The rows of T fall into several groups and each row is roughly a mix of its group's hidden directions, except some rows that fit no group.
T, 79 rows:
[[ 19   6 -13  15 -12  10  -6  12  11   2]
 [ 14  12 -11  19   4  -6 -10  18  -4  -8]
 [  6 -16   8   1  -5  -7 -13 -18  14  14]
 [ 32  -2   2   6   2  -1 -10  -3  -8  10]
 [  7 -15   3  24  -4  -5 -17   2  13  -1]
 [ -2  -5  -7   4 -24  18   3   1  18   2]
 [ -3 -11   2  -6 -15   6  15   1  26   3]
 [-25   7   5  -7  17  -3  14   6  -4  -3]
 [-19   2  -7 -19  -9  21   3  -2   1   2]
 [  8   6  -6  19  21  -7   7   7  -1 -16]
 [-10  14  -1 -15 -11  10  22  -6   7  -5]
 [  4   4 -11   9  17  -8  13  18  11 -12]
 [  5   4  -2  20  19  -6   4  14  -5 -16]
 [ 14   1  -3  23 -14   6  -7   3  13 -12]
 [ 15 -10   1  -1 -11   6   9 -16  23   2]
 [ 17 -18  14   0   6 -13 -10 -11  -8  -6]
 [-33   5  -2   0   5   4  -2 -12  -5   1]
 [-25   3  -1 -21  -3   6   6 -10  -5   6]
 [ 10 -12  13   9 -14  11   1 -22   7  -2]
 [-18  -1 -12  -5 -13   9  13   5  19   6]
 [ 16  -2  -5  25  -7   6  -6  10  14  -4]
 [-24  15  -9  -8  10  -3   2 -11 -12   6]
 [-19  -6   2  -7  19  -7   5  15 -15   3]
 [ 18  15 -10  -8   4   1 -13  -5 -20  -3]
 [-13  16  -7 -18   8   3  11   6 -17  -6]
 [ -8  -5  -6 -16 -19  14  -8 -17  -2   6]
 [  0 -18   6  14  -7  -6 -16  -9  19   4]
 [-22  14 -14  -1  -6  18   2   4   5   4]
 [ -5  11  -4  16  21  -6  -1   1 -17 -11]
 [ 26   3  -3  11 -12   4 -15 -11   6  -2]
 [  6   4   1 -25  18  -1  -1   7 -17  -3]
 [-18 -19   8   2  16 -11   0  12  -3   9]
 [-21  -7   7 -18   0  -1   0 -19 -10   2]
 [-16   0   0 -16   7   2 -12 -17 -18   1]
 [  7 -21  10  19  -1  -6  -8   2  14   9]
 [  8 -17  11  -6 -22   6  -1  11  14   4]
 [ 18  -7   3  17 -14   2 -10  -9  17   1]
 [ -8   2   2 -28   3  -5   1 -12 -15   6]
 [ -3  -3  -8   8 -25  12  -8 -13  10   7]
 [ 10  -4  14   6  18 -23   0  -1  -9  -5]
 [ 15  18  -3 -18  -6   9  12 -11  -8   2]
 [ -8  -9   5  21  -7   3  10  15  17  -7]
 [  3  -2  11   0 -10   8 -13 -25 -14   6]
 [ 17   3  -5  -8   5  -5 -22 -15 -13   7]
 [ 23   2  -3 -25  -6  -4   0   1  -8   8]
 [  2 -12   7 -13 -23   8   1  -6  15  11]
 [ -6  17  -6 -22   6   4  11  -1 -17  -2]
 [ 22  -1  -3   7  10   9  -5  21   2 -11]
 [-26  19  -5   0  11   0   9   6  -3   4]
 [ 23 -13   4  -8 -16   1  -8   9  12   5]
 [ 19 -10   9  21   8  -8  -2   9   6 -10]
 [ 16 -15  17   5 -17   8 -13  -3  -3   0]
 [ 14  -1  -8  14 -24   6  -1   1  16   6]
 [ 26  -9   3 -10 -14   2 -11  -6   8   8]
 [  5 -14   5  -7 -17   4   7  13  23   3]
 [-26  10  -9 -18   1  -3   3   4  -4  10]
 [-10  19 -14 -19  -1  12   7  10  -3   7]
 [  6  10  -9  18  16   7 -13  15  -3  -9]
 [  1 -16   9  18 -11  -1  -1  -2  23   3]
 [  1  10   0   5  11  -4 -16  -6 -28  -1]
 [ 11  -1   0  17  14  -6   1  21  -2 -16]
 [  4  -7   1 -21 -20   5  -4  -7  12  15]
 [ 14  -4   1  27  -5   4   1  17   6  -8]
 [-21   6   6 -16   7 -13  10 -10 -10   6]
 [  4   9   1  13  15  -3 -11 -10 -24  -7]
 [-23  11   0 -11  19  -2   2  -2 -13   0]
 [-20  11  -5 -24   5   1   9  -5  -9  -2]
 [ 20   7  -5  14 -16   7 -10  -8  11  -9]
 [  7  14 -21 -11  16 -13   2   7   4   4]
 [ 21  16 -10  12  -9   9  -4   4  -3 -14]
 [ 24 -12   5  10  -6   4   6  -2  18  -7]
 [-19   5   2 -24   9  -1   3  -8 -14   3]
 [-10   3  -9 -10 -25  12   4  -9   8  12]
 [ 18  -4  -4  21 -10   7  -2  12  15  -4]
 [ 24 -13  11  12  -5   1  -8  12   2  -8]
 [  6 -20  11  14  -6  -3  -2  -3  20  10]
 [ 21  -9   9  12  -6 -11  12  10  14  -3]
 [ 12  13 -12 -10  12 -11 -16   2 -16   6]
 [ 12 -12   1  18  -7  -4 -21  -7  13   1]]

Here is one row of each group, with its name. Which group are the others in?
[13  1 -4 25  0  5 -1 16 13 -7]
L
[ 30  11  -3  -3  -7   6  -4 -12  -6   3]
E
[-15   2  -2 -24 -12   0  -7   2  -4  17]
D

[ -3   2  -3 -22 -13   3  -6 -18   2  18]
D
[ 18  11  -7  16 -15   9  -6  -1   8 -14]
E
[ -8  14 -12   8 -15   7  -6  -3  10 -21]
E
[ -2   7  -5  17   1   5   6  24  -5 -17]
E
[ 25 -10   1  11   1  -2   2  15  14 -10]
D
[  6 -12   8   4 -14  11  10 -20  17   0]
D
